Small tables with named rows and columns. After each table, cells are looked up by row and column.

rifomil.csv
,sisop,ter
beluso,4.90,8.20
fisi,4.41,7.51
tez,4.29,6.61
samoget,5.23,1.12
bif,5.49,2.01
vedizi,7.15,4.44
sak,4.36,6.88
ret,3.84,6.58

What is the sisop of ret in rifomil?
3.84
What is the sisop of tez in rifomil?
4.29
What is the sisop of beluso in rifomil?
4.90
What is the ter of beluso in rifomil?
8.20
What is the ter of tez in rifomil?
6.61
What is the ter of samoget in rifomil?
1.12
What is the ter of vedizi in rifomil?
4.44
What is the sisop of bif in rifomil?
5.49
What is the ter of ret in rifomil?
6.58
What is the ter of bif in rifomil?
2.01
What is the sisop of fisi in rifomil?
4.41
What is the sisop of sak in rifomil?
4.36
What is the ter of fisi in rifomil?
7.51
What is the sisop of samoget in rifomil?
5.23
What is the ter of sak in rifomil?
6.88
What is the sisop of vedizi in rifomil?
7.15
Row with the largest ter: beluso

far:
|  | gef | bez | movu | monebel |
|---|---|---|---|---|
| fug | 30.84 | -58.54 | 96.16 | 35.94 |
| sim | 72.05 | 85.66 | 55.71 | 96.55 |
| pivago | 9.76 | 3.73 | 10.95 | 40.93 |
| kebu | 85.75 | 47.94 | 44.26 | 50.46 |
| zikedib | 5.74 | 3.30 | 17.95 | -65.13 |
| lovelat | 27.43 | -49.05 | -67.69 | 81.23 |

What is the bez of lovelat in far?
-49.05
What is the movu of sim in far?
55.71
What is the movu of kebu in far?
44.26
What is the bez of fug in far?
-58.54
What is the gef of fug in far?
30.84
What is the movu of zikedib in far?
17.95
What is the monebel of kebu in far?
50.46
What is the gef of zikedib in far?
5.74
What is the gef of lovelat in far?
27.43
Row with the largest bez: sim

digoses =
columns: vutulif, rizov, rotubur, ropobu, pilofef, kob, zozote, sipe, pir
vinuke: [68, 129, 129, 129, 126, 129, 121, 129, 129]
pogi: [8, 131, 130, 174, 128, 131, 120, 131, 131]
gezug: [43, 130, 130, 148, 127, 130, 121, 130, 130]
lakor: [145, 127, 127, 72, 123, 126, 120, 127, 127]
nop: [204, 125, 125, 27, 121, 124, 120, 125, 125]
zoroge: [25, 131, 130, 162, 128, 131, 121, 131, 131]
vomedeb: [51, 130, 129, 142, 127, 130, 120, 130, 130]
kam: [197, 125, 125, 33, 121, 124, 119, 125, 125]
bizir: [65, 129, 128, 131, 126, 129, 120, 129, 129]
par: [167, 126, 126, 55, 122, 126, 119, 126, 126]
gel: [110, 128, 127, 98, 124, 127, 121, 128, 128]
las: [26, 131, 130, 161, 128, 131, 122, 131, 131]
nagovu: [103, 128, 128, 103, 125, 128, 118, 128, 128]

nagovu, rotubur => 128
nagovu, rizov => 128
kam, ropobu => 33
gezug, pilofef => 127
nop, zozote => 120
par, vutulif => 167
par, zozote => 119
zoroge, zozote => 121
las, vutulif => 26
las, pir => 131
kam, vutulif => 197
Which row has the largest vutulif? nop

vodeb.tsv
	bof	pigipa	fug
tunu	-0.60	2.27	-1.16
tosukup	1.71	1.30	3.29
fotaf	2.20	1.01	-2.50
mopapu	2.74	1.36	0.23
kovoz	1.88	1.70	3.47
degipoz	0.50	2.99	1.97
dosefef	2.24	-1.49	2.03
fasoget	2.10	1.62	-0.18
nukevap	4.41	2.48	-1.71
kuren	0.41	3.50	1.07
kibelef	1.45	1.11	-0.42
tegeda	-6.12	3.51	8.29
zerot	5.26	2.64	1.39
lum	2.76	3.26	6.73

What is the pigipa of degipoz in vodeb?
2.99
What is the bof of kovoz in vodeb?
1.88
What is the fug of dosefef in vodeb?
2.03
What is the fug of nukevap in vodeb?
-1.71
What is the bof of mopapu in vodeb?
2.74
What is the pigipa of mopapu in vodeb?
1.36

fif
|  | bolama | nemage | rir | mufod | lepizu | tem | pinepop |
|---|---|---|---|---|---|---|---|
| vapi | 235 | 235 | 127 | 228 | 234 | 220 | 236 |
| sati | 241 | 240 | 244 | 235 | 241 | 224 | 241 |
| bap | 232 | 233 | 36 | 224 | 231 | 218 | 233 |

bolama of sati: 241
pinepop of vapi: 236
tem of vapi: 220
mufod of sati: 235
mufod of vapi: 228
rir of vapi: 127
bolama of bap: 232
tem of sati: 224
nemage of sati: 240
mufod of bap: 224
lepizu of bap: 231
nemage of bap: 233
nemage of vapi: 235
bolama of vapi: 235
tem of bap: 218

ven
columns: vup, zibi, mepive, nak
kosuni: [0.387, 0.362, 0.165, 0.172]
senupo: [0.172, 0.108, -0.210, 0.703]
zup: [0.378, -0.559, -0.180, 0.475]
pon: [-0.150, -0.198, -0.294, 0.172]
raba: [0.595, -0.404, -0.294, 0.172]
zoz: [-0.214, -0.265, -0.029, 0.689]
laleme: [0.172, -0.189, 0.190, 0.453]
bez: [0.443, 0.172, -0.208, 0.488]
dake: [0.243, 0.444, -0.137, 0.466]
linit: [0.172, -0.373, -0.329, 0.797]
puli: [-0.117, -0.383, -0.197, 0.781]
zevek: [-0.519, 0.097, 0.172, 0.563]
damuv: [0.036, 0.450, -0.145, 0.221]
deneg: [-0.248, 0.172, -0.355, 0.374]

vup of linit: 0.172
mepive of zevek: 0.172
nak of dake: 0.466
mepive of linit: -0.329
nak of zevek: 0.563
mepive of deneg: -0.355
mepive of bez: -0.208
vup of kosuni: 0.387
vup of damuv: 0.036
mepive of kosuni: 0.165
mepive of dake: -0.137
Which row has the largest nak? linit

